(in the rows, 128 means zero)
One turn moves every row onto another: examples first, then more rows asked:
K_188: [120 121 116 124 148 105 130 136 121 147 140 111 130  95]
K_414: [141 128 161 102 137 128 136 112 120 157 142 106 138 111]
K_385: [116  93 130 136 128 114 163 101 141 171 173 132 106 113]
K_857: [143 119 125 125 130  91 119 145 139 144 132 108 109 142]
K_105: [155 134 130 120 105 121 140 152 125 151 133 105 121 145]
K_151: [111  99 114 144 162 110 129 110 126 183 134 119 125 129]
K_927: [148 101 128 136 136 146 160  89 160 177 154 134 118 152]
K_692: [130 104 128 137  90 145 171 104 160 148 129 158 132 130]
K_730: [136 150 128 126 103 143 152 119 127 172 126 102 107 143]
K_486: [140  94 100 157 134 122 136  82 153 141 159 145 104 124]
K_205: [ 97 111 126 133 145 139 147 102 150 168 122 160 133 155]
K_663: [118 104 105 163 114 148 158  89 151 151 140 155 111 131]
K_343: [103 129 162 106 115 141 147 112 132 151 107 136 132 123]
K_626: [128 146 122 106 114 130 137 133 128 122 119 115 140 108]
K_47: [112 110 122 139 103 108 141 116 144 124 157 134 107  91]
K_551: [136 109 128 132  86 148 170 104 163 146 130 156 122 125]
K_914: [120 142 122 112 113 153 140 105 136 139  93 123 139 149]
K_339: [154 132 125 129 101 142 163  97 140 184 134 111 113 147]
K_37: [164 119 125 143 111 154 133 102 166 138 130 136 130 156]
K_33: [ 90 123 126 138 131 137 135 124 134 156 105 157 117 147]
K_512: [113 126 100 153 156 127 118 120 119 150 138 145 123 147]
K_685: [171 133 117 120  97 135 136 131 143 143 134 118 126 153]
K_239: [150 112 112 126 119 105 113 144 151 122 133 126 102 131]
K_415: [157  93 129 129 128 117 128  94 157 121 163 129 129 105]
K_80: [144 131 120 134 158 126 116 108 108 142 154 111 140 125]
K_938: [113 141 128 135 124 131 139  98 140 175 121 106  78 140]
K_136: [116 106 120 139 129  95 128 118 151 148 130 121  74 113]
K_208: [105 104 110 155 153 113 137 110 120 156 153 144 133 137]
K_289: [117 125 153 115 121 161 142 103 155 139 110 138 143 136]
K_763: [150 128 123 136 158 129 108 106 111 151 155 109 128 134]
K_884: [141 122 120 146  93 131 123 116 159 103 127 138 117 118]
K_889: [105 132 160 104 112 130 152 119 132 157 112 135 125 119]
K_793: [125 106 104 158 112 143 153  88 161 153 140 163 106 135]
K_78: [118 117 128 141 119 120 159  88 143 184 133 116  83 122]
K_837: [140 129 159 106 135 136 136 102 116 146 134 106 144 111]
K_851: [118 121 128 130 141  98 120 112 146 163 120 111  82 136]
K_618: [156 101 141 122  97 132 151 110 158 133 147 136 133 104]
K_302: [127 118 121 149 141 120 128 114 110 124 160 119 143 104]
K_154: [119 127 101 158 148 129 112 117 116 149 129 139 111 157]
K_377: [111 114 117 133 142 143 136  90 134 178 101 124 125 165]
K_221: [137  94 101 158 142 129 129  81 154 138 160 140 109 118]
K_666: [134 133 148 125 121 151 131 106 133 116 131 111 148 105]
K_823: [151 102 141 114  99 128 154 107 160 132 146 141 143 112]
K_734: [ 92 130 124 141 119 133 137 126 130 151 104 156 110 146]
K_923: [159  91 125 137 126 115 131  96 152 131 165 129 126 102]

K_78 goes to K_136
K_302 goes to K_666
K_343 goes to K_33
And these:
K_889 goes to K_734
K_37 goes to K_927
K_851 goes to K_857
K_618 goes to K_551
K_415 goes to K_823
K_914 goes to K_377

One turn moves every row onto another: examples first, then more rows asked:
K_38: [ 81  75 123  85 128 118 138 127  97 148 125 127 127 124 134 131 181 116
 183 201  94 126  79 170  99  85 125 120 123 141 132  77 110 152 131 121
 131 136]
K_469: [ 80  67 164  76 120 118 132 160 156 154 115 115  85 114 148 132 129 131
 177 173  90 111  84 141 101  98 153 143 159 133 139 129 106 167 127 141
 141 119]
K_840: [113  90 136  78 160 118 126 108  99 101 121 114 103 107 130 144 172 109
 164 171 112 141  76 121 124 149 153 128 122 149 120 117 138 166  76 128
 152  91]
K_246: [ 97  70 107  68 126  61  97 155 109 106  77 123 115 119 148 158 149 109
 162 202  85 131  81 143 143  90 152 105 127 160 124 124 118 152 125 133
 137 132]
K_791: [119  68 132  75 133  61 105 156 108 110 101 109 110 129 128 164 150 123
 161 220  98 126  88 158 152 104 151 103 136 171 120 127 102 149 102 142
 131 111]
K_567: [ 86  90 112  64 138  83 159 131 107 137 119 132  89 115 138 168 141 169
 174 190 166 156 122 142 106 113 160 113 153 137 122 121 148 146 101 154
 118 114]
K_583: [119  97 144  86 145 106 141 116  93 119 103 118  89 131 125 156 148 122
 158 157 123 151  82 102 152 154 155 120 109 149 130 101 132 170  83 116
 139  91]
K_581: [ 96  48 145  71 142 108 124 112 119 100  99 130  94 119 126 170 138 157
 170 150 136 144  93 138 105 115 166 120 114 171 141 131 133 191 128 173
 132 134]
K_848: [102  64 124  65 126  85  99 162 117  92  86 100 108 120 141 169 158 110
 147 221  91 141  98 148 129  94 151 120 132 165 145 119 119 156 100 142
 132 118]
K_147: [ 83  47 115  92 130 144 152 138 138 153 114 123 116 115 143 132 161 157
 153 176 110 127  93 118 106  98 164  85 100 189  98 121 121 153 117 134
 161 125]
K_498: [ 88  91 112  67 121 112 140 145  98 143 147 134 133 115 133 119 184 126
 160 194 112 116  61 153 112  76 124 125 117 143 140  95 120 160 124 106
 116 138]
K_696: [107  79 137  80 115 117 188 128 114 146 111 118 117 105 100 146 139 159
 172 150 119 138  94 119 152 105 128 111 119 169 117 132 119 132 106 119
 128  86]
K_235: [ 89  85 126  88 158 102 115 131 102 146 109 127  83 121 145 162 115 127
 142 192  90 163  93 143 146  98 114 118 146 203 120  90 133 154 113 123
 102 138]
K_293: [ 82 106 117  74 148 102 137 142  89 169 113 137  98 128 168 142 167 138
 151 190  97 162  99  98 117 135 160 126 109 147 140 125 137 150 109 118
 150 131]
K_463: [ 87 102 122  66 139 100 143 107 112 161 110 142  82  93 140 172 147 169
 182 184 151 158 107 135 110 119 154 126 139 157 119 124 138 136 132 160
 120 133]
K_988: [ 88  82 142  94  94 116 117 140 117 118  99  98 101 111 113 116 130 102
 136 166 148 140  96 153 117 116 151 103 148 138 126 145 119 159 131 128
  92 136]
K_5: [ 72  84 133 102 112 122 138 139 125 125 102  99 101  97 137 116 136 111
 140 179 161 155  87 148 137 112 144 109 148 126 123 130 122 155 128 113
  77 135]
K_157: [ 61  77 160  82 105  96 135 131 116 117 114  85  91 106 137 107 123 110
 158 176 156 146  97 149 120  99 143 102 155 136 121 135 125 148 129 121
 102 126]
K_379: [ 84 100 126  93 145  98 111 137 109 145 106 118 104 112 135 171 107 132
 135 203  99 155  87 155 136 112 135 139 169 188 126  86 135 159 108  99
 113 129]
K_585: [102 104 165  69 116 112 159 144 133  98 122 128 128 117 150 151 145 142
 128 167 104 150  64 154 153 105 123  76 139 139 132  90 135 175 123 122
 123 123]
K_192: [ 95  93 110  79 125 127 175 113 104 150 109 115 115 119 109 130 137 167
 152 172 141 125  95 128 128 117 130  88 115 157 104 119 131 120 103 122
 117  84]
K_885: [ 79  92 142  96 105 114 126 135 120 125 124 105  81  87 139 111 127 108
 139 183 156 152 102 148 129 107 171  99 128 131 124 144 122 141 124 122
 109 126]
K_661: [ 87  50 116  79 147 147 163 136 129 143 116 131 118 129 141 132 142 160
 152 171 104 117  95 112 115 107 161  78 104 177 111 128 121 155 119 146
 156 115]
K_191: [ 99  93 122  83 134  97 109 126  96 136 112 125  88 114 162 153 106 133
 146 192 104 152  74 155 158 107 121 140 153 181 116  72 136 160 109 117
 119 109]
K_448: [109  76 134  61 123  67 101 164 131  91  85 114 108 115 136 157 142 121
 143 209  97 130  89 154 129  96 162 107 137 161 113 128 114 165 115 120
 146 109]
K_967: [105  66 136  80 132 107 121  96 120 100  98 130 102 104 123 165 145 148
 179 159 142 136 101 125 118 124 173 107 126 162 120 131 133 186 126 178
 138 128]
K_53: [ 90  78 121  75 126 139 143 124  93 130 134 133 137 127 143 126 174 130
 192 199 115 117  70 152 105  85 150 117 122 140 146  91 116 158 124 100
 107 143]
K_744: [110  71 149  70 113 116 164 141 137 113 123 147 121 107 150 149 145 123
 145 158  92 141  83 164 147 110 119  84 137 129 142  84 127 171 120  98
 139 123]
K_667: [ 92 105 122  77 158 102 140 129  98 169 109 143 103  97 147 152 162 130
 145 181  91 170  85 116 116 145 159 109 116 148 142 136 146 139  99 115
 149 143]
K_497: [ 86  75 151  82 130 125 133 137 156 154 119 125  75 109 117 132 108 115
 165 173  94 129  83 130 102  83 157 141 157 125 119 130 111 165 121 151
 144 123]
K_175: [ 78  42 117  85 132 137 168 151 110 140 130 122 101 106 141 129 159 151
 161 181 127 132  88 106 122 105 152  95 103 197 107 120 112 150 119 134
 157 132]
K_367: [ 95  89 171  76 124 130 171 140 141 116 124 134 123 120 166 148 141 126
 146 185 107 132  76 149 141 104 142  75 140 143 140  77 119 190 117 119
 140 124]
K_500: [ 89  83 118  86 141 111 110 128  98 166 104 124  97 115 147 152 104 113
 136 209 111 160  90 151 137  89 119 142 144 180 133  91 144 159 116 117
 115 122]
K_294: [ 79 110 137  78 124 114 153 125 108 146 109 124 130 119 128 129 178 123
 179 199 112 120  82 160 108  73 129 114 108 133 142  93 109 154 122 103
 105 135]
K_750: [109  86 138  85 153 112 136 113 100  98 104 119 101 128 126 152 153 121
 162 165 118 144  87 113 147 159 152 128 112 133 116 114 134 174  90 112
 153  91]
K_353: [ 92  71 150  77 128 138 128 168 154 162 125 125  74 120 143 148 121 125
 155 187 115 135  86 153 101 103 151 143 168 132 118 134 114 148 135 147
 131 123]
K_482: [ 80  93 116  74 140  85 154 122 103 157 109 148  93  99 133 175 149 163
 166 181 163 162 113 143 109 122 156 124 154 152 122 117 130 144 130 154
 110 115]
K_7: [ 92  92 117  82 166 103 138 148  93 164 110 141  89 130 148 160 175 127
 162 184 106 154  90  95 119 131 178 122  98 153 135 118 126 147 107 115
 150 137]
K_182: [ 76  61 165  92 130 123 140 154 150 163 113 123  89 105 142 126 128 133
 165 186  89 143  86 149 116  78 158 143 151 126 109 133 115 172 129 153
 124 124]
K_407: [ 97  94 135  75 118 121 174 119 117 149 109 104 125 111 103 147 135 150
 156 161 143 123  91 121 139 110 120  93 122 165 115 121 140 125 108 129
 132  76]
K_710: [105  95 153  61 108 118 177 143 134 114 111 154 120 109 149 144 147 145
 148 173  95 130  79 133 137 114 132  79 149 128 143  79 136 175 108 121
 114 128]
K_516: [ 90  54 137  87 148 109 135 112 106 114 101 135 109 116 122 163 120 163
 174 156 122 131 113 136 105 103 176 119 120 162 133 127 150 201 114 164
 125 137]

K_744 goes to K_848
K_38 goes to K_500
And these:
K_482 goes to K_407
K_463 goes to K_192
K_840 goes to K_516
K_53 goes to K_235
K_367 goes to K_246

One turn moves every row onto another: examples first, then more rows asked:
K_875: [132 104 145 172 113 139 131 128 123 111 124 154 133 132 116 140 131 110
 126 144 105 118 131  91 164]
K_470: [117 137 130 144 168  90 101 102 122 131 146 112 127 154 131 107 134 128
 128 160 141 116 142 131 121]
K_940: [128 150 147 172 144 122 114 129 147 119 137 132 132 145 115 123 131 117
 158 177 114 100 130 111 149]
K_904: [152 101 139  87 141 126 156 122 129 120 113 120 155 154 101 149 136 117
  93 144 120 111 131  99 116]
K_570: [150  94 134 130 142 120  87 136 141 156 135 121 140 129 126 110 132 110
 156 131 113 112 131 158 142]
K_862: [128 102 136 120 143 132  43 130 138 124 129 102 129 148 123 128 136 120
 121 131 108 124 140 122 138]
K_128: [170 113 148 105 155 146 170 133 107 136 140 127 126 127 119 141 132 124
 124 143  94 109 111 139 130]
K_280: [130 134 152  84 166 158 128 122 111 111 124 101 107 155 128 151 140 131
 106 152  93 122 124 103 122]
K_531: [100 117 157 149 136 124 113 141 155 113 101 109 119 117 146 134 128 112
  99 118 127 135 156  87 140]
K_564: [132 137 143  66 165 104 159 121 132 120 125 115 117 144 119 116 136 121
 123 115 104 108 142 133 124]
K_96: [136 116 145 150 136  99 144 137 138 124  94 125 123  98 138 122 113 113
 137 110 136 129 146 126 155]
K_181: [100 138 144 145 129 122 128 111 114 125 112 139 114 152 141 139 140 118
 163 137 112 130 148  97 156]
K_547: [129 126 138 145 133 103  97 138 156 147 101  97 146 132 147 117 127 125
 107 120 107 135 143 142 163]
K_995: [148 110 159  77 141 140 143 146 148 105 146 115 135 126 108 130 135 120
  79 137 107  98 138 105 144]
K_26: [128 123 145 144 126 130  93 151 154 111 109  96 148 129 144 106 129 120
 123 105 129 129 125 142 152]
K_211: [128 155 139 174 130 112 100 121 127 107 153 130 127 146 112 151 135 137
 141 147 114 108 137 111 140]
K_54: [146 110 144 154 143 123  98 130 130 111 167 119 145 129 118 113 128 129
 108 170 156 104 130 121 142]
K_960: [152 118 152  89 172 149 146 118 113 140 137 119 113 121  99 139 101 130
 121 108 113 107 122 112 151]
K_79: [122 120 160  89 180 162 138 119 130 150 140 111 112 135 111 135 114 121
 109 117 103 108 125  92 135]
K_230: [141 117 145  69 144 127 162 121 123 126 113 114 149 159 120 146 142 121
 129 138 138 114 137 108 115]

K_862 goes to K_54
K_904 goes to K_960
And these:
K_564 goes to K_280
K_96 goes to K_181
K_940 goes to K_547

One turn moves every row onto another: examples first, then more rows asked:
K_629: [121 139 151 145 153 114 118 108 137  94 141 127  99 136 137 130 124 148
 109 122]
K_777: [131 144  98 115 170 111 113 120 126 126 140 144 152 119 119 147 111 140
 141 139]
K_535: [152 144 117 117 124 101  92 165 137 138 133 129 146 106 104 128 116 153
 146 120]
K_308: [117 138 142  94 153 127 134 128 147  99 141 126 106 121 126 154 117 109
 123 118]
K_32: [120 144 140 102 138 102 106 111 109 105 122 119 121 126 131 138 137 123
 154 134]
K_435: [157 128 113 147 132 156 145 130 173 138 134 125 125 135 127 146 159 139
 121 146]
K_897: [138 123 153 158 105 118 105 157 137 112 128 133 104 143 134  98 125 153
 117 109]
K_481: [ 98 105 115 111 133 132 124 111  87 140 119 123 139 134 118 111 129 123
 125 148]
K_753: [123 108  90 125 136 128 110 154 119 161 130 148 157 128  98 118 109 141
 127 145]
K_888: [158 120 115 148 126 157 143 141 174 145 133 121 123 133 119 141 159 140
 120 147]
K_693: [112 104 124 162 132 142 132 117 114 130 137 138 122 148 134  99 116 152
  92 129]
K_499: [161 132 116 147 129 154 142 137 177 136 136 120 126 132 123 142 159 142
 122 142]
K_466: [115 106 112 113 126 161 158 131 111 147 142 131 142 127 134 117 107 124
 100 118]
K_613: [144 126 135 111  95 134 123 181 139 121 122 142 121 133 137 114 119 112
 138 102]
K_336: [132 122 137 111  91 116 101 151  99 134 109 116 132 126 119 100 137 135
 149 126]

K_753 goes to K_535
K_613 goes to K_308
K_336 goes to K_32
And these:
K_629 goes to K_693
K_435 goes to K_888

